Here are some points, one per row:
Array([  0,  22, -18, -20, -11,  47, -27,  22,  82,  38,  23,  38, -99,  46, -23,   2, -30,  28,   1,  23,   8, -34, -11,   3])
Array([ 28,  61, -18,   1, -36,  23, -15,  10,   8,  35, -31, -55,   2, -23,  35,  -5, -41, -10, -69,  10, -25,  86,   7, -13])
Array([-56,  28,  -3, -39, -43, -32,  13,  16, -56,  44, -23,  18,  50, -13, -26, -31,   4, -20,  21,  44,   6, -16, -67,  39])
Array([ -4,  63, -37, -61, -16,  -3,   1, -17, -29, -40, -19,  17,  51,  25,   9,  -6, -10,  14,   3, -53,  13, -24, -22,   0])
Array([-16,   8, -18, -37,  17,  18,  53,   9,  36,  -8,  13, -60,  68,  14,  -3,   2,  23,   7,  20,  10, -11,  25,   4,   5])
Array([ -3,  10,   7,  -7,  39,  35,   2,  30,  10, -51, -65,  -2,  25,  38,  -4,  31,  36,  33,  35,   5,  61,  -5,  50, -17])
Array([ 15,  55,  30,   1,  16, -35, -83, -24,  23, -17,  47, -10, -39,  51, -30,  13, -49,   1, -19,   1,   9,  10,  16,  -2])
Array([-29, -56,  24,  74, -16,  29, -16,   0,  35, -11, -25,  27,  32, -42,   4,   1, -39, -58,  19, -61, -35,  17, -27, -18])
Array([-12, -19,   9,  40, -40,  19, -73,  12, -20,  23,  92, -55,   6,  36,  45, -56,  63, -18,  33,  13, -41,  -6,  39, -12])
Array([ 60,  22, -13,  37,  15, -24,  43, -12, -34,  -1,  13,  -8, -63,  -2,  17,  -7, -19,   3, -36, -34,  23, -33,   9,   3])
Array([-43, -83,  -3,  -4,  21,  10, 103, -19, -27,  20,   8,  38,  15,  65, -19,   5, -12,  19,  48,  14,   2,  66,   3, -36])
Array([ 23, -28, -31, -10,  63,  -3,   9,  34, -40,  27,  31,  38,  31, -90,  29,  29,   8, -18,  30, -27,   3, -34, -84,  25])
Array([-52,   2, -25,  13,   6,   4,   1, -15, -16,  19,  22,  43,  -1,  -4,  57,   6,  -3, -35,  61, -62, -57,  42,  21, -28])
Array([-22,  18,  13, -16, -39,  41,  24, -22,  10, -55,  12, -43, -21,  14, -19,  15,  27, -30, -89,  34,  -7,  23, -47, -35])
Array([-31, -60,  33,  47, -11, -27, -36, -72, -18, -14, -12, -26, -22,  46, -17,  58, -47, -22, -19, -33,  18, -50, -34,   5])
Array([ 10,  31,   4,  17,  34,  30, -19,   9,   7,  -3,  10,  13, -20,  16,  -9, -34, -33,   1, -69,  47,  -8,  45, -40,  71])
Array([ 13, -49,  50,  -1, -15,   4, -41, -33,   7,  15,  29,  59, -31,  26,  34, -56, -27,   4, -83,  -6,   8,   8,  14,  -2])
Array([ 10, -14,   5, -21, -33,  47,  71,  16,  18,  16, -55, -27, -11,  18,   9,  27,  19,  10, -26, -24,   6,   6,  60,  56])
Array([ -9, -14, -37,  -1,  12, -16, -43,  44,   7, -28, -18,  33,  43,  28,  10, -73,  23,  39,  -8, -13,  -3, -28,  13,  -7])
Array([ 17,  33,  -1,  51, -25, -37,  15,   8, -61, -55,   2,  34, -29,  31,  -7,  32,  25,  35, -61,  -4,  19,  11, -13, -20])
Array([  0, -58,  -6,   1, -19,  19,  23,  -2,  12, -43, -24, -28,  17,  44, -35, -78, -31, -70,  -9,  16,   2, -16,  22,   1])
Array([  7, -11,  -8, -31,  23, -29, -21, -19,  34, -37,  64,  35, -61, -60,  53, -28,  28, -28,   6,  58,  63,  12, -25,  69])
Array([ 78, -29, -28,  -3,  -1, -40,  10, -42,  -4,  14, -47,  -7,  11,  35,  -3,  38,  58, -45, -19,   1, -28,   6,  25,  36])
Array([-84, -21,   0, -36,  29, -20, -20,  10, -20,  47,  -2,  -7, -29, -51,  20, -23,  15,  28,  40,  17,  42,  -4, -38, -12])
Array([ 35,  19,  23,  -2,  53,  17, -48,  47, -79,   5,  -9,  -2,  45,   3,  36,   6,  16,  20,  12,  25,  32, -56,  11,  87])
Array([ -5, -78, -11, -27,   7, -13,  -6,  31,   8,   5,   9, -19,  -4,  27, -48,  -8,   2,  18,   1, -37,  23,   4,  57,   7])
Array([-17,  -8,  22,   8, -12, -19,  13, -52, -12, -38, -75, -26, -14, -15,  15,  46,  -3,  36,  23,  33, -17, -33, -37, -13])
Array([-30,  13,  48, -48,  39,   6,  13,  -6, -21,  -4, -52,  10,  23,  30,   1,  48,  24, -19,  17, -12, -16,  24, -40, -17])
Array([-18, -10, -34,  10, -21,  16, -24,  34, -23,  13,  -3, -37,  44,   2, -31,  23,  37,  49, -26,  19,  17,   6,  -8,  30])
Array([ 32,  35, -48,  20, -34, -24, -55, -26,  53,   2,  18,   1,   3, -27, -18,  10,  75, -17,  25, -45,  25,  24, -27,  46])
Array([-25,  55,   2,  59,  13,  20,  24, -39,  -8,  13, -22,  41,  34,  26, -13,  33,  -8, -24,  19,  44, -29, -65, -19,  34])
Array([  8,  -9,   0,  51,   3,   4,  37,  13,  53, -19,  50,   9, -19, -34,   2,   3,  44, -14, -22, -17,  19,  14,  18, -11])
Array([ -8, -33,  10,  24,  53, -42,   8,   5, -24,   8, -60, -32, -26, -37,  12,  27,  -7,  -6,  23,   4,  -7, -20,  -9,  20])
Array([ 55, -16,  41,  15,   6,  14,   5,   0,  -2,  20, -35, -29,   6,  63, -33,  -2,  24,  54,  50, -12,  48,  10, -48, -46])
Array([ 46,  56,  13,  21,  24, -53, -16,  74,  21,  -8,   2,  11,  44, -40,   0,  63, -32, -20,  -8, 106,  56,  44,   9, -29])
Array([ 98,  -9,  18, -15,   6, -35,  21,  22, -13, -61,  12,   6, -42, -30,  18, -18,  30,  -6,  20,   6, -52, -18, -39,   7])
Array([  3,   0, -72,   2, -60,  13, -44,  30,  48,  15, -21, -23, -48,  15,  57,  36, -36,  -7,  -3,  93, -29,  23,  13, -33])
Array([ -2, -35, -17,   9,  11, -20,  30,  -9,  53,  45, -25, -15,  -3,  14,   3, -29,  18, -25,  -9,   6,  -8, -51,   8, -56])
Array([-32,   5, -69, -25, -11,  18, -13, -12,  20,  -1,  10,   2,   7, -32, -35, -13,   1,  54,  42, -13,  -6,  -6,   8,  33])
Array([ 54,  -4, -19, -84,   1,  44, -36,  26,  17,  23,  -1,  55, -26, -33, -25,  29, -53, -49, -26,  25,  19,  44,  36, -73])
Array([  4,  21, -12,  36,   5,  18,  14, -34,  10,  50, -20,  50, -21, -68, -29, -71,  52,  -3, -60, -13, -18,   2,  24, -17])
Array([-15,  -2,  32,  15, -17, -31,  19, -65, -18, -19, -30,  11, -19,  -1,  -7,  -5, -30,   4,  57,   8, -37,  33,  18,  42])
Array([ -9,  -7,   3, -14,  57, -12,  37,   6,  28,   1,  26, -33,   8,  42,  11, -19,  15,  -4, -29, -26, -75,  10,  17, -51])
Array([ 40,  34, -15, -28,   3,   8,  48,  30,  16,  31,  21, -21,  -5,  24,  42,   4, -68, -34, -34,  15,  11,  27, -21, -73])
Array([  9,  79,  31,  -2,   1,   8,  30, -32,  29, -17, -10, -26, -37,  22,  47, -61, -51,  26, -10,  -3,  53,  29,  18, -27])
Array([-37,   2, -40,   3,  34, -10,   9,  35, -22,  32,  27, -24,  16, -51, -31,   1, -24,  67,   6,  -8, -31,   0,   6,  23])
Array([ 65, -15,   8,   0,  -2,  37,   8, -77, -31,  -9,  21,  21,   1,  -6, -36,  -8, -10,   0,   7,   9,  74,   1, -11, -22])
Array([  2,   3,  31, -60, -36,  86, -29,  20, -18, -36,  41,  10,  13, -18,  36,  -2,   9,  24,   7, -38, -25, -39,   4,   7])
Along one direction, these points spread out more than along any other. Take the direction at right angles to it along which they spread out most. Go by this last direction. How many in every 100 of the points above lie lower along it than each point below? Round to a whole number. More than half of the points above lie lower than the first one.
Array([-79,   4, -50, -37,  32,  13,  11,  14, -25, -16,   7, -39,   5,   5,  -4,   0,  -1, -55, -28, -56, -52,  20,   7,   5]) --> 21
Array([ 40,  13,   2,   7,  17,  -4,  34,  -9,   1,   3,  24, -26, -32, -59, -60, -29,  45, -39,  26,  43, -10, -38,  -1, -61]) --> 58
Array([-40,  -3,  95, -18, -12, -27, -17,   5,  -4,  31,  21,  37,  21, -15, -49,  35,  -8,   6,  11, -14, -58,  27,  11,   4]) --> 40
Array([-31,  24,  47,  23, -44, -19,   0,  60, -20,  -7, -19,   7,  16,   5,  -8,  -2,  -9,  -5,  27, -40,  38,  -3, -48,  33]) --> 67
Array([-44,  10, -16,   1,  34, -59, -17, -46, -14, -11,  35,  29,  16, -10, -12,  28,   0,   5,   0, -31, -30,  -8,  39,   5]) --> 46
Array([-18,  -5,  26, -28, -52, -20,  37,  50, -18,  -6, -16,  -5, -15,  29,  -3,  18,  -4,  -1,  18, -29,  33, -58,  68,   3]) --> 21
Array([ 17, -27,  17, -48, -47, -14, -48, -17,  33,  -3,  26,  -3,  97, -43,  31,  13, -27,  49, -25, -11,   5, -56,  19,  11]) --> 81
Array([-56,   9,  25,  86, -11,  41,  -4, -39,  -6,  -3,  33,   6, -11, -38,  -7,   6, -25,  28,  42,   2, -23, -10,  29,  14]) --> 42
Array([ 56, -33, -18,  50, -11, -21, -15,  20,   1,  26, -27, -11,  -2,   4,  11, -25,  12,  20,  34,  -9,   3,  13,  15,   5]) --> 44
